In the rows, 128 means zero.
One turn sends every row of this set to another row. A few are shown first. Where does it send the rows asked after them?
Z_980: [130 129 140 136 113 137 132 135 139 132 139 137 123 142  85 153 115 144
 116 156 139 133 137]
Z_209: [ 98 128 140 139 146 121 145 128 142 125 139 126  89  99 103 105 107 128
 109 126 131 135 112]
Z_575: [ 92 139 136 150 140 141 137 145 145 127 147 134 104 124 110 160 126 119
 171 145 129 137  97]
Z_510: [102 141 153 160 113 121 138 141 128 132 142 118 103 125 176 123 118 127
 140 119 138 136 105]
Z_766: [115 118 142 139 124 139 139 120 136 132 140 141 123 145  76 146 112 134
 113 146 146 133 141]
Z_350: [153 133 146 162 145 128 155 115 144 122 141 121 120 143 142 110  95 120
 103 148 125 120 108]
Z_460: [133 125 139 131 158 139 146 151 134 125 159 103 123 163 119 115 140 109
 124 118 147 143 109]
Z_699: [144 125 147 165 142 126 152 116 132 122 145 132 110 153 136 105  97 116
 101 122 136 121 100]
Z_403: [114 116 150 151 111 136 144 133 144 133 150 129 124 118 178 113 135 132
 140 129 154 134 112]
Z_399: [134 121 134 146 117 148 152 137 132 125 149 152 106 100 152 132  84 117
 145 129 129 158 147]
Z_994: [128 129 148 143 153 127 149 110 149 124 127 138 104 137  93 148 119 112
 170 120 136 158 123]
Z_579: [141 110 156 153 135 125 130 112 151 125 140 119 122 177 114 118 114 119
 126 119 141 124 131]
Z_997: [165 131 135 158 136 135 148 125 153 120 139 137 119 146 152 113 103 123
 103 149 128 141 103]
Z_197: [112 124 139 143 128 135 131 133 141 129 138 151 110 155  77 144 106 127
 115 140 150 146 137]
Z_725: [142 121 126 148 157 139 152 137 128 133 136 142 103 124 149 120 122 133
 147 115  96 164 131]
Z_706: [126 135 138 139 117 135 124 150 143 128 137 147 112 152  86 151 110 136
 116 149 144 147 132]
Z_788: [143 141 152 139 145 121 136 142 154 122 132 138 101 134  93 141 123 122
 174 121 142 149 115]
Z_276: [130 118 137 144 115 147 157 146 123 124 159 159 105 107 145 129  82 113
 147 116 142 141 141]
Z_702: [ 82 138 145 146 117 136 131 147 146 122 147 153 112 116 160 122 118 132
 121 130 148 137 144]
Z_366: [ 75 138 143 150 119 137 140 133 134 126 145 149 112 116 160 129 115 129
 120 127 142 136 146]
Z_866: [ 86 144 142 140 115 140 141 151 144 123 153 151 120 117 165 128 116 131
 125 142 147 126 143]
Z_602: [120 131 139 132 133 131 136 127 149 126 123 124 111 119 139 129 120 170
 143 171 122 119 121]
Z_348: [ 96 120 144 149 130 141 161 127 155 132 150 134 130 133 179 113 116 106
 145 146 155 137 120]
Z_598: [140 130 129 129 151 147 151 148 131 128 153 106 124 167 130 134 139 110
 122 127 135 159 108]
Z_249: [108 136 119 131 140 140 165 115 139 131 134 125 102 103 121 138 108 127
 107 156 110 147 115]
Z_13: [ 86 114 131 138 147 139 152 134 129 127 138 172  89 163 128 125 109 130
 140 125 154 134 106]
Z_534: [156 122 139 161 134 135 146 127 143 121 144 149 108 156 146 107 103 118
 101 124 140 141  94]
Z_604: [ 99 128 141 151 129 140 131 134 138 128 145 130 107 111 108 157 142 134
 167 134 130 136  96]
Z_258: [ 92 109 148 135 149 133 157 113 134 129 140 136 113 134 118 113 112 147
 141 141 147  94 121]
Z_328: [ 90 124 137 144 146 147 141 139 158 125 151 144 115 123 108 149 130 112
 173 147 143 141 101]
Z_921: [117 125 130 122 135 135 149 163 146 124 156 155  94 115 110 106 115 125
 113 125 155 131  96]
Z_603: [152 120 148 152 126 130 134 106 145 128 133 110 126 171 126 137 116 129
 125 136 120 130 131]
Z_167: [130 124 146 149 124 138 146 136 137 123 148 136 109  90 144 119  78 120
 148 133 129 143 155]
Z_816: [ 96 113 141 145 135 146 134 127 154 126 150 141 116 110 106 145 145 128
 169 136 144 138 102]
Z_762: [140 133 132 135 154 141 144 132 133 129 144  90 124 153 129 131 141 118
 121 134 122 163 116]
Z_539: [ 80 140 142 144 116 142 149 136 131 127 151 148 121 118 163 138 113 129
 121 139 141 124 145]
Z_939: [127 132 112 114 129 151 168 150 143 130 150 155 107 117 130 141 114 123
 112 156 134 143  98]
Z_532: [136 119 137 136 170 136 167 158 132 132 157 142 119 130 135  99 112 123
 155 121 122 115 130]
Z_268: [140 124 143 132 143 140 167 107 139 130 138 138 122 134  99 162 128 117
 169 131 137 138 121]
Z_162: [155 135 148 128 134 133 153 138 146 125 143 139 119 130 100 154 131 127
 173 131 144 128 112]
Z_265: [143 118 138 144 167 131 146 146 146 128 141 132 115 111 138  93 122 140
 151 125 109 142 138]
Z_982: [114 136 123 136 130 139 132 146 146 126 122 159  89 148 147 142 115 153
 142 151 129 160 105]
Z_111: [134 121 123 141 161 145 176 150 113 137 153 153 109 142 146 126 113 118
 150 112 109 139 123]
Z_836: [ 88 144 146 160 133 127 153 138 141 132 142 123 110 141 176 126 100 104
 145 139 138 141 117]
Z_275: [159 129 142 146 122 136 136 130 147 126 138 127 123 186 134 146 114 121
 127 139 127 136 121]
Z_34: [125 121 149 147 125 138 153 146 128 123 159 143 106  98 137 117  78 114
 150 120 142 126 149]
Z_208: [130 127 142 139 160 135 140 134 137 125 148  85 125 148 117 112 141 119
 121 124 135 145 118]
Z_94: [150 118 148 147 131 131 131 136 154 125 144 137 119 192 124 128 112 111
 129 124 147 132 121]

Z_579 moves to Z_94
Z_350 moves to Z_699
Z_939 moves to Z_249
And these:
Z_836 moves to Z_510
Z_788 moves to Z_162
Z_602 moves to Z_258
Z_111 moves to Z_725
Z_366 moves to Z_702
Z_208 moves to Z_460
Z_766 moves to Z_197
Z_167 moves to Z_34
Z_604 moves to Z_816

